Each row of this table is followed by its label. One hidden rule gives the labels. It looks at one to three of the table's principal directions, none of them among the few with the most spread.
[  6 -12  33 -32  -8 -33  27 -18   3 -22 -20   6   0 -30   4   7 -43  16
  -1 -24  -4 -13  25  -1   2 -14 -14  11 -32  19 -10 -20  14  21 -29  13
  17   3 -10  82  11 -13  -4  40  24   4 -32  13   4  42  46 -59  38 -26
 -59] Ao
[  32    7   15  -47   61  -50   -8   35   -5    2   58   -1  -13  -44
   -1  -48   14   61   -1  -12  -56   28   41   10  -18  -24   36   22
 -101   47   -1  -52   16   16  -56   33  -10   39  -29   65  -24   11
  -49   30   14    1   21   -2    8    6   27  -49   59   -4  -26] Ao
[ 32 -47 -16  46  82 -23  -1 -12  42 -56  52  19   4 -17 -42 -26  30   9
 -12 -36 -56 -21  37 -49 -46 -32  23 -15 -41  13 -48  38  -4  21  68 -45
 -15   7  37  16 -40 -21   7   8 -19   0 -13 -17  -4  28   6   6  23 -38
  25] Ao
[ 69 -29 -12 -18  18 -39 -29 -23  48   7 103   5   7 -29 -35 -36  19 -41
   9  27 -42 -57  25 -55 -10  -9  57  14 -35   5 -59  52  34 -29  44 -12
 -47  11  43  30   1  56  50   3 -36 -14  23 -31  34 -38 -32  52   6 -11
  59] SL
[ 12  43   8 -62 -38 -12  29  25   4   8 -56  22  13  -6  38  -8 -28  23
 -22  -4 -12   2  17  30  16   2  32  -8 -31  -5  23 -74  43  44 -49  -2
   2  -5 -56  58  27  13 -36   9  29  -2 -26  -3   9  27  52 -22 -35  10
 -28] Av
[ 29  24 -18  -4  78 -42  -4  -1  28 -15  14  44   8 -40  40 -37   4  24
 -24 -21 -46 -25  40  -1 -18 -51  84  -7 -77   1 -31 -22  55  41  -7   5
 -13   8 -28  40 -23  32   2  11  12 -41  -3   6   2  13  32   2 -28 -18
 -14] Av
[ -9 -22  69 -18 -52 -56 -31 -25   8  22 -15  41  34  -4 -40  37 -26 -62
   2  13  15  13   9 -24  -6 -33 -77 -16 -31  38  37   1 -28  42 -40  62
  31 -32  16  32  16 -25  13  74 -30  -6 -27 -38 -70   3  50 -32  80 -35
 -67] Ao
[ 28   1 -49  32  75 -16  70 -36  65 -20  53  19 -13  11 -33 -23  12   0
 -14  -7 -40 -79  54 -38 -40   3  50 -24   2 -30 -59  49  17   2  75 -56
 -39  -5  18  45 -18  39   3 -38 -12  -7 -19 -65  21   1 -26  -5   7 -16
  38] SL
[  9 -17 -36  37   2  60  10   4  15  38   7 -78 -19  16  21   7  44  43
 -11  -5  -3   9  14   5  24  40   3  -8  35  -6  26  22 -65 -32   7 -28
 -25  -4  23 -48 -13 -28 -20  10 -12  57  26 -12 -14 -39 -45  36 -21  44
  25] SL
[-35  15 -13 -33  14  -1  14   1  34  21 -13  46   4   9 -12  12 -20 -30
   6 -16 -14   1  42  27  25 -42 -26 -37  18   2   4 -28  13  76 -19 -21
   1 -31 -40  -5  -2 -12  -3  -8  33 -15 -42  -2 -28  17  30 -14 -34 -17
 -19] Av
[  4  43 -44  10  32  15  20  -4  15  12  33 -31   6  20  12  -8  -1   6
  -8 -16 -20 -35  33  21  17 -11  32   6   8  -6 -34   4  24  11  22 -47
 -28  14  -9  13   5  44   2 -34   6   0 -12 -12   7 -12 -24  14 -23   8
   6] Ao
[ 20   4   0 -20  28  24  32  -7   2  -9  16 -37 -22  -8  -7  -5  -6  33
  17 -43 -49 -29  64  13 -23  -1 -12 -18  -1   6 -14  19  10  42 -13 -23
   6   1   5  41   4   6 -33  21  49  18 -27  -2   4  55  17 -43  29   0
 -41] Av
[   5  -63  -24   21   -6   54  -56  -61   36   48   55  -77  -18   -3
  -31   54   25  -73   38   22   26  -32  -19   -3   44  -14  -54  -20
   94   10   -2   82  -37  -57   48   -5  -17  -24   79 -122  -20   -9
   78   13  -61   14   42    3  -11  -70  -50   75  -21    6   29] Ao
[ 17  -7 -22  39  59  32   9  25  14 -10  39 -14 -10  19  -7 -32  39  50
  17 -10 -51   8  14 -13 -47  27  18  -2   4 -18 -20  33 -29  -1  43 -57
 -18  21  13 -15 -21 -11 -31 -19  11  24   3 -12   8  27 -46  11   2  15
  53] SL
[-12  35 -29  77  18   6  26   0  33   3   1  46  17  52 -19  -4   7 -31
  -8  34  11 -33 -26 -20 -55  30  29 -37  51 -50  -3  37 -23  -9  76 -49
 -17 -26  11 -36  -7  22  -8 -54 -30   1  -5 -88 -17 -11 -53  19 -22  -6
  63] SL
[  1 -12 -30 -25  -7  28  82 -30 -32 -59 -48   8 -54   5  -5   6  -4  33
  -9 -21  21 -20  24 -19   6  34   1  16   6 -31 -42  10  39 -20  -1  -7
   7  12 -13  59   5   1  -2 -60  62 -27   1  72  99   8  18 -11  -9  12
 -15] Av
[  4   1  56  28 -89 -14 -83 -24 -46  27 -42 -18  43  15  41  47 -17 -36
   0  27  46  26 -78 -30 -20   9 -40  30   3  -1  42  16 -20 -18 -28  65
  40 -12  41 -44  37  -8  36  70 -57 -11  41   5 -47  -3   1  53  18   5
 -13] SL
[ 30 -81  26  -3  -9 -10 -48 -22 -13  23  39  31 -28 -23  -9  -3  43 -27
  12  22   4  31   5 -63  -1  -5  -9  -1  -9  -1   0  76  -4 -49  -3  51
 -22  10  27 -42 -33 -18  65   4 -34 -44  51  50  24 -45 -30  59 -17  -6
  33] SL
[ 57 -15  39  12  12 -14 -63  -7  11  15  51 -40  29 -38  19 -23  37   0
  49  13 -64 -23  -3 -17 -44  -7   9  11 -43  14 -17  62 -11 -10  24  29
   2  16  65  -7  21  56  39  68 -41   4  17  -8 -18  25 -17  25  37  14
  17] Av
[ 57  -4  37  30  55 -48 -54 -17  41  -3  43  16  23 -53 -17  -6  19 -17
  19  24 -52 -30   5 -12 -75 -34  33 -29 -68  29 -11  24 -13  -3  24  29
 -10  -3  49  12 -31  31   2  59 -48   3  28 -67 -23  -7  15 -12  62 -31
 -28] Av
[-29  13 -36 -25  75 -15 127  40   2 -81 -15  38 -32  -4  -7 -58  -3  91
 -12 -53 -23   9  43  24  18   5  32  33 -42  -3 -42 -84  30  29   8 -50
   7  39 -86 104  -5   3 -46 -67  56  -5 -64  38  67  68  42 -93  22 -13
   1] Av
[ 37 -21 -20  27  50  10  24  49  41  -1  86  -1   3  11 -41 -63  58  31
  10 -14 -48  -3  24 -28 -17  34  39  11 -26   6 -53  27 -13 -15  42 -62
 -28  47   0  32 -22  21 -10 -40 -10  17 -16 -32  27  -2 -38  13  17  16
  62] Av
[-11 -33  43 -14 -90  17 -28 -12 -58  11 -38  23 -16  20 -18  25 -17 -54
   4  25  50  30 -24 -28   9  16 -59 -12  45  -6  56  20 -10 -20 -28  44
  24 -25   8 -37  25 -31  12   1  -8 -21  19  28   4 -11  -8  20   4  -8
  10] Av
[-47  49   9 -61   7 -32   7   0 -19  26 -15 -31  13 -17  48  -1 -53  32
  15 -31  -7  16  -4  73  50 -47 -22  34 -27  28   6 -64  35  34 -63  22
  31  21 -43  35  25  21   1  22  31  -9 -22  54 -16  39  40 -48  -3   9
 -46] SL
[  8 -19  61 -12 -15 -66 -65 -40 -32  25 -15  27  -9 -56   9  23 -30 -45
  -5  25  20   5 -11  -6 -17 -54 -13 -29 -42  40  49   4   6 -19 -59 114
  22 -24  29  -9 -15  -3  16  63 -27 -37  60   8 -28 -35  30 -21  28 -31
 -52] SL
[-79  33 -41 -51 -26   1  93 -23 -26 -23 -55  35 -17  51  11  11 -73  12
 -16 -43  32  -1  38  14  51  -7 -38  15  38 -38 -22 -11  47  61 -18 -47
  18 -14 -64  60  31 -21   7 -64 101 -30 -64  74  26  53  17 -31 -54  -6
 -18] SL
[-11  31   1   8 -37  -5  31 -19 -32 -30 -67  -2   0  23  20  24 -26  16
 -25  -8  25 -11 -10  -8 -17  27  -8  20  -4 -21   4 -27  11  14 -23  19
  28 -13   0  35  34   2 -27   5  21  -3  -1   5   6  22  27 -13  16  13
 -35] Ao
[ -2  -7  -8  38  20 -16  23  19  31  -6  10   4  20  14  10 -28  26  30
   4  -1 -15   3 -13 -16 -15  24  15   9 -15 -12 -13  13 -27   1  39 -26
   3   8   9   3  -1   5   9  -1 -22  13 -17 -19 -16  24 -15   4  -6  18
  39] SL
[-20  -3   4  21 -24  30   6 -25 -19 -34 -36 -11   1  11 -10  37 -20 -20
  22   0  24 -12 -20   1 -17   7 -43 -10  49 -15  -3  38 -17  -4  40 -18
  18 -19  28 -18  12 -14  19  -7  14  10 -11  14   9  27  -3 -10   7 -19
 -16] Av
[-31  73 -18 -65 -45 -22  24  10  28  42 -26  38  33  27  -1   1 -40 -36
 -15  30   7  -1 -13  58  61 -11  17   6   2 -14  -1 -74  44  10 -16 -35
 -32   0 -66  33  28  41  -4 -57   3  -5 -36 -24  14 -37  13  11 -47  12
  13] Av
[  4   1  16  20 -54  35 -40  28   5  22  -5 -49  35   3  13  12  19  -4
  22  22  19  11 -63  10   6  44 -11  22  34  -4  11   7 -46 -32  13  -5
   6   3  25 -42  25   1  12  31 -29  50   0 -28 -23  -7 -22  27   5  27
  20] Av
[-57 -18 -29 -22 -14 -13  90 -17  -5 -41 -59  37 -24   6  34  -9 -53  24
 -30 -51  38 -15  16 -10  51   3   5  12  40 -42 -22 -10  44  28  -2 -24
  21 -16 -48  40  19 -30  29 -34  65 -26 -58  73  23  64  23 -30 -82  -9
  12] SL
[ 25 -28 -18 -44  82 -17 -18  10  17 -10 119 -27 -15 -44 -35 -46  16  28
  45 -35 -60  -8  47  -7  -3 -39   8  25 -56  46 -70  39  24  19   2 -19
  -7  45  13  44 -29  15  21   8  45  -7   5  41  31  19  -4 -14  37 -13
   0] SL
[ -33   26   33  -17 -109   13  -57   -8  -25   54  -51  -58   39   12
   42   43  -47  -37   15   32   51   18  -76   50   52   13  -44   15
   49    1   46   -6  -18  -34  -25   16   18  -14   21  -49   44   -5
   30   31  -12   32    8   18  -36  -19  -15   29  -41   30  -11] SL
[ -5  -9 -37  24  14  71  12 -18 -14 -16 -19 -25 -28  17  21  17  23  11
   9 -15   1 -13  12  -4   1  17  -3  -5  62 -43 -17  46   1  -5  30 -27
  -9  -7  11 -56   0  -5  16 -29  24  -6   1  42  24  10 -30  37 -47  17
  19] Av
[-22  14  16 -36 -41   2 -19 -33 -35  41 -38  21 -13  14  18  42 -26 -37
  10  22  43  14  -1   7  10 -20 -48 -22  13  -3  41  18  16  19 -57  61
  29 -28  -8 -25   4  -5  20   9  22 -49  26  37 -11 -23  14  10 -11   4
 -52] Av
[ -5 -23  -4  40   5  34 -19  32 -64 -45   7  -8 -19   2  10 -11  30  20
 -13 -35  32  46  -5  -8  23   8  10  39  -2   8 -24   5  12 -27  -1  -2
   2  41 -21 -28 -24 -16  23 -46  11 -23  12  79  40  -5  -9  22 -17  -7
 -13] Ao
[  2  25   5 -31  25 -34 -32 -13   9  48  23  19  -5 -39  30   1 -14 -10
  22  24   8 -12  -9  17 -10 -28  24  -6 -28  10   6  -3  20   8 -53  64
  14 -12 -11  -6 -15  34  16  33  12 -32  42  -4 -10 -26  11  -5   2   1
 -33] SL
[ 22  -5  -9 -26  35 -16  27  37  37 -15  41 -17   9 -31  -5 -42   6  40
   1 -22 -41 -14  20   9  14   1  42  23 -34  21 -38 -39  12   4   8 -33
 -19  33 -17  63   4  15 -18   6   7  31 -30 -16  16  22  10 -34  10  -1
  20] SL
[ 15 -37  23 -61 -38  19 -55  -9 -18  32  15   1 -15 -38  -1  27  17 -45
  34  26  28  21  -5   2  47 -19 -27  12   5  19  -7  24  22 -28 -42  61
  -9  12  -2 -30  -8   9  65   8   1 -35  27  63  33 -55   7  33 -13   1
 -35] Ao
[ 19 -19  51 -70 -66 -31   9 -63  17   6 -38 -12  17 -33   2  38 -61 -40
  22   1  -1 -52  18  -5  12 -24 -49 -13  -7  10  -2  33  29  20 -18  32
  24 -23  34  76  45  10  43  70  14  -5 -39  13  -6  37  50 -34  23 -16
 -65] Av
[-19   8 -24  63  24   8  40 -31 -17 -42 -15  19 -12  22  -3   4  -3   9
 -19 -14  15 -21 -16 -27 -35  18  16   8  30 -45 -33  45  -2 -33  56 -29
 -10   3   8   0 -10   3  11 -51  -1  -9  -2  -1  29  10 -30   5   0 -17
  28] Av
[-35  28  39 -37 -56  -6 -35  -1 -36  24 -56 -54  12 -17  34  35 -39  -2
  22  17  20  30 -43  75  39 -14 -52  10  11  30  62 -66 -17  -6 -50  46
  31 -14   2 -31  34  -3 -12  46  -8  29  13  23 -30   8  30 -33   9  15
 -46] Ao
[-22  36   0  58  -6  26 -21   6 -48  21   7  22   2  64  -7  14  17 -19
   7  21  25  22 -17 -24 -62  25 -27 -15  33 -31  20  69 -25   6   6  13
  12  -9  10 -55  -8   5 -10 -34   7 -27  25 -24 -30 -11 -54  24  16   8
   2] SL
[ 21 -26  34  42 -40   9 -29  -6   5   1 -22  11  13   7 -10  23  18 -41
   6  22   3  -3 -22 -22 -27  23 -11 -20  31 -14   0  35 -16 -29  32   4
 -13  -8  39 -38   1   3  23  -2 -44   2   9 -21  -3  -9 -15  31 -20   1
  15] Ao
[-12  -5 -94 -13  58  58  79 -31   6 -28  13 -83 -60 -11  26  -3 -19  67
 -26 -65  -6 -42  54  30  76  -1  41  28  46 -14 -61  -6  30 -32  20 -82
 -42  27 -18  29 -13 -14  -3 -59  65  28  -4  76  77 -12 -27   1 -65  12
  20] SL
[ 12  21  17 -59 -20 -27 -58 -46  43  81  10   0  23 -15  16  38 -52 -63
   4  46 -10 -31  27  16   7 -60 -18 -52   7  13  70   1  -1  53 -39  36
  -8 -67  13 -23  15  -7   0  94 -16   3   3 -66 -91 -23   9   4   2 -21
 -37] SL
[ 35 -72  42  33  -1  39 -31  41 -24 -10  58 -54  -7  15 -51 -26  75  33
  34   2 -51  54  19 -42 -38  44 -58   9  -3  23  23  62 -85 -28  33 -11
 -12  31  56 -27  -3 -43 -27  30 -31  55  -1 -10 -23  22 -52  -2  83  16
  41] Ao
[-73   1  -8 -89 -14 -45  46  -7  10   3 -33  64 -19 -39 -18   5 -58 -43
  -7  -9  37   2  -1  53  99 -56 -15   3  24  16  -9 -88  54   2 -41  26
  -5  -9 -74  29  11   6  29 -48  25 -31 -37  48  35 -20  51 -54 -49 -30
  -2] Av
[ 35  22   9  38 -16  14  19 -34  11 -18 -59 -13  27  17  51  26  13   9
  -9   8 -12 -41  -2 -17 -32  23  19  11  -2 -44 -17  23  13  -1  37  -2
  -4  -1  24  16  33  42  21  19 -39 -11 -22 -15  -3  26   6  24  -6  19
 -19] Ao
Here are more rows. What is the label of each one?
[-30  -4 -17   2  16   5  46  15   6 -24  -3 -20   3  -3  13 -18  -2  47
   9 -34 -17  -4   2  -1   6  16  -4  27  17 -16 -32   8 -15  11  22 -29
   4  13  -4  28  22  -6   1  -1  34  29 -41  19  -2  54 -10 -33  -8  11
  29] -> SL
[  8  22 -20  13  17  17 -25  41   0  21  38 -40  -4 -10  28 -40   5  36
   6  -2 -25   7 -17  33   8  24  57  16   9  -2  -6 -21  -4 -27  -2 -38
 -23  20  -7 -29  -4  15 -25 -16  15  37  28  -2  13  -6 -43  23 -46  28
  54] -> SL
[ 27 -50  29 -11 -42 -32 -46 -18  13  17  15 -26  19 -27  14   2   6 -10
  -9  16  14   1 -40 -40  15   7   0  33 -18  10  19   4 -14 -32 -12  47
  10  -4  35 -13  17 -14  36  76 -61  11  20  -9 -30 -10   7  35  20   7
  24] -> SL
[ 16 -44 -14 -37  55 -45  49 -37  52 -54  14  33 -19 -38 -50  -2 -19  -5
 -19 -26 -30 -34  64 -15  18 -49   8 -12 -44  26 -54 -16  37  15  27 -29
 -27   6  -1  85 -31 -21   8 -12  13 -10 -36  13  37   1  47 -42  13 -45
 -29] -> Ao
[  7  -5 -10  11  35  11  19  11   2 -12  29  -7 -11   1  15 -36  -2  39
  25 -17 -25  -8   5  -6 -37  13  18 -13   7 -17  -3  42  -1  15  28 -38
  15   1   2  -3 -11  -2  -1   0  30   3  -6   7   7  61 -21 -11 -12  -3
  29] -> SL
[-87  37 -38 -81 -20  -6  92 -23   9  15 -49  -3  -2  28  29  13 -69   7
  -4 -22  23 -10  16  60 102 -26 -38  25  52 -26  -8 -48  43  28 -12 -33
  -1  -3 -67  41  47   7  23 -46  47 -11 -80  56   4  30  13 -44 -61  12
   4] -> SL
[ 18  -4  36  11  65 -44 -15  42   1 -47  46  36   6 -45 -55 -42  21  12
  27   1 -43  10 -10   3 -68 -18  13  -7 -66  43 -18 -21  -9   0  15  19
  13  27   7  36 -27  17 -37   6  -9   7   3 -40   9  28  25 -71  90 -36
  -7] -> Av
[-40  38 -26  14 -10  21  69  12   2 -33 -44 -26   7  22  10  -5 -21  39
  19  -2   3 -14 -33  40   3  45  -1  15  40 -32 -31  -6 -15 -23  52 -65
   0  11  -2  28  27  16 -12 -55  39  44 -33  10  37  36 -22 -35 -26  24
  29] -> SL
[-34  43 -10   4   2  15  60  19   8 -16 -23  25  10  35 -16 -16 -12  12
  24  12 -10  -5 -12  29 -16  30  -9  -5  28 -33 -14  -2 -11   3  41 -56
  -1   4 -25  28  20  20 -23 -59  30  17 -47 -21  21  34 -20 -37   5   6
  28] -> Av
[ 29  14  16  62 -34  20   9  15 -14 -27 -49 -26  23  24  13   9  31  34
 -10  23  -3   9 -43 -19 -56  60   9   7  -5 -18  27  -9 -55 -33  40 -13
   4   1  32   0  23   1 -37  15 -51  45  18 -50   2  11 -10   9  39  17
  23] -> Av
[-13  27  -8 -38  32 -50  12  -4  19  23  19  62  -2 -19   0 -19 -27 -21
   1   7  13  -9  17  22  20 -46  28 -18 -47  19 -15 -16  49  21 -32  19
   5   3 -44  41 -28  30  21 -29  27 -55   1  14  17 -27  27 -18 -19 -18
 -35] -> Av
[  20  -57   27   27  -40   25 -118  -13  -68   59   48  -48  -26   -6
   -4   26   45  -34    4   33   40   56  -47  -46    2    6  -38   19
   20   29   59   47  -52  -77  -47   93    3    2   56 -117  -17  -32
   22   43  -65   -9  118   26  -17  -91  -54   85   32   14   33] -> SL
[ 22 -34 -29  10 -55  48   5 -59 -15   4 -40 -80 -39  -7  33  35   7   8
 -22  11  31 -27 -24 -13  30  43  10   2  58 -34  21  34 -13 -80  18   3
 -20 -23  52 -54   9 -15  21   5 -23  29  59  30  42 -45 -26  65 -52  35
  34] -> SL
[-39  10  21  26 -37  17  38   0 -31 -28 -62  28  13  48  -7  20  -8   2
   6  -9  19  20 -21 -11 -32  30 -54  -3  34 -37   5  31 -17  16  23 -13
  27  -4  -5   4  20 -17  -1 -25  16  -5 -45   7  -9  54   2 -23  11  -1
  -9] -> Av
[-27 -14 -29  20  32  29  40 -22 -14 -31 -10 -14 -15  32  17   4  -1  29
   0 -55  -4  -3  25 -10  11  -7 -25  17  25 -26 -42  43  24  25  25 -41
  13  19  -4  -2  -4 -16  28 -34  35 -29 -35  72  13  51  -6  10 -34   6
  -2] -> Ao
[ -67  -33   42   39 -117   54   -1    2  -91  -28  -93  -19   -8   61
   -9   51  -12  -10    8   -3   82   61  -85  -19   -5   73 -111   22
   98  -37   45   35  -53  -36   -3   20   56  -14   25  -71   36  -70
    3  -15   10   19   -5   50  -10   40  -17    5    4   22    9] -> SL
[-37 -26 -15   3  -2   2  20  33 -28 -13   1  75 -25  24  -1 -38  11   5
  -8 -23  31  54  -2 -17  34   9  10  11   7 -21 -18   5  29   2 -11 -21
   5  19 -61 -18 -30 -24  32 -84  39 -54  -6  81  47   5  -9  32 -73  -2
  39] -> Av
[ 29 -23 -25  34  50  24 -20  12  -4  -8  21  20 -30 -17 -21  -3  66  -5
 -16   0   4  15  15 -16  -7 -12  32 -22 -25  20 -15   6   1 -26   1  21
 -19  16   2 -38 -58   2   1 -39 -20 -32  56  16  40 -73   2  39  -8  -1
  -4] -> Av
[ 28 -54  21 -37 -33 -19 -37 -26  46   9  -2   6   7 -57 -12  26   2 -58
   2  11   4 -22  17  -4  47 -31  -2 -19  -6  25 -10   1  14  -3  -6  30
 -18 -24  24  -8  -6  -3  58  44 -25   0  -5   8  -3 -34  41  20 -31 -15
 -33] -> Ao
[ 33 -34  16 -24   6 -56 -16 -39  41   0  15  11   7 -49 -13   3   0 -26
 -16  -1 -23 -29  39 -17  10 -41  15 -20 -60  27 -13  17  17   8  -5  32
 -16 -16  30  37 -17   4  32  47 -16  -8   0  -7 -13 -22  41   1   6 -16
 -41] -> Ao
[ -6  52 -35 -27  76 -28  35  52  -1 -11  34  58 -17   8 -17 -59  14  49
 -10  -5 -26  35  16  31 -11 -12  56   9 -76  13 -20 -74  41  21 -27 -25
  -8  41 -78  48 -43  23 -56 -77  36 -33  14   5  54 -13  18 -22   7   2
   7] -> Av
[-50 -33  30   8 -85   3 -35   9 -44   1 -68  40  14  37 -15  37  12 -53
 -41   9  61  74 -55 -14  45  -1 -62   7  40  -8  60 -36 -14 -12 -19  41
  12 -17 -20 -84   9 -57  17 -13 -59 -20  -8  21 -37 -25  21  42 -27  -2
  18] -> Ao
[  6   7  14 -60  -6 -35 -60 -33  14  47  17 -47  13 -56  32  23 -43 -10
   2   3  -3 -12  16  33  42 -59  -6   5 -41  47  26 -21   3  22 -66  52
   7 -21  14  14   6  -9  11  97  13  17  18   8 -50 -24  32 -10  19  -8
 -69] -> SL
[  9  -4 -12 -17  31 -47  25 -22   7  -2  24  44 -17 -17  -1 -26 -13  -1
 -35 -12   0 -19  47 -23  13 -29  41  -3 -50   3 -17   7  41   7 -21  19
 -14   2 -26  56 -22  11  11 -13  17 -41  -3  10  13 -22  13  -8  -2 -19
 -18] -> SL
[ 11  14 -25 -18  50  -7  51  28  36 -16  39   8 -10  -5 -33 -42   8  27
   3 -16 -57 -26  72   9  -9   2  27 -17 -26   9 -33 -10   3  38  14 -46
 -27   5 -13  67  -1  18 -44 -22  50  25 -38 -30  10  19  -3 -48  13   1
   5] -> Ao
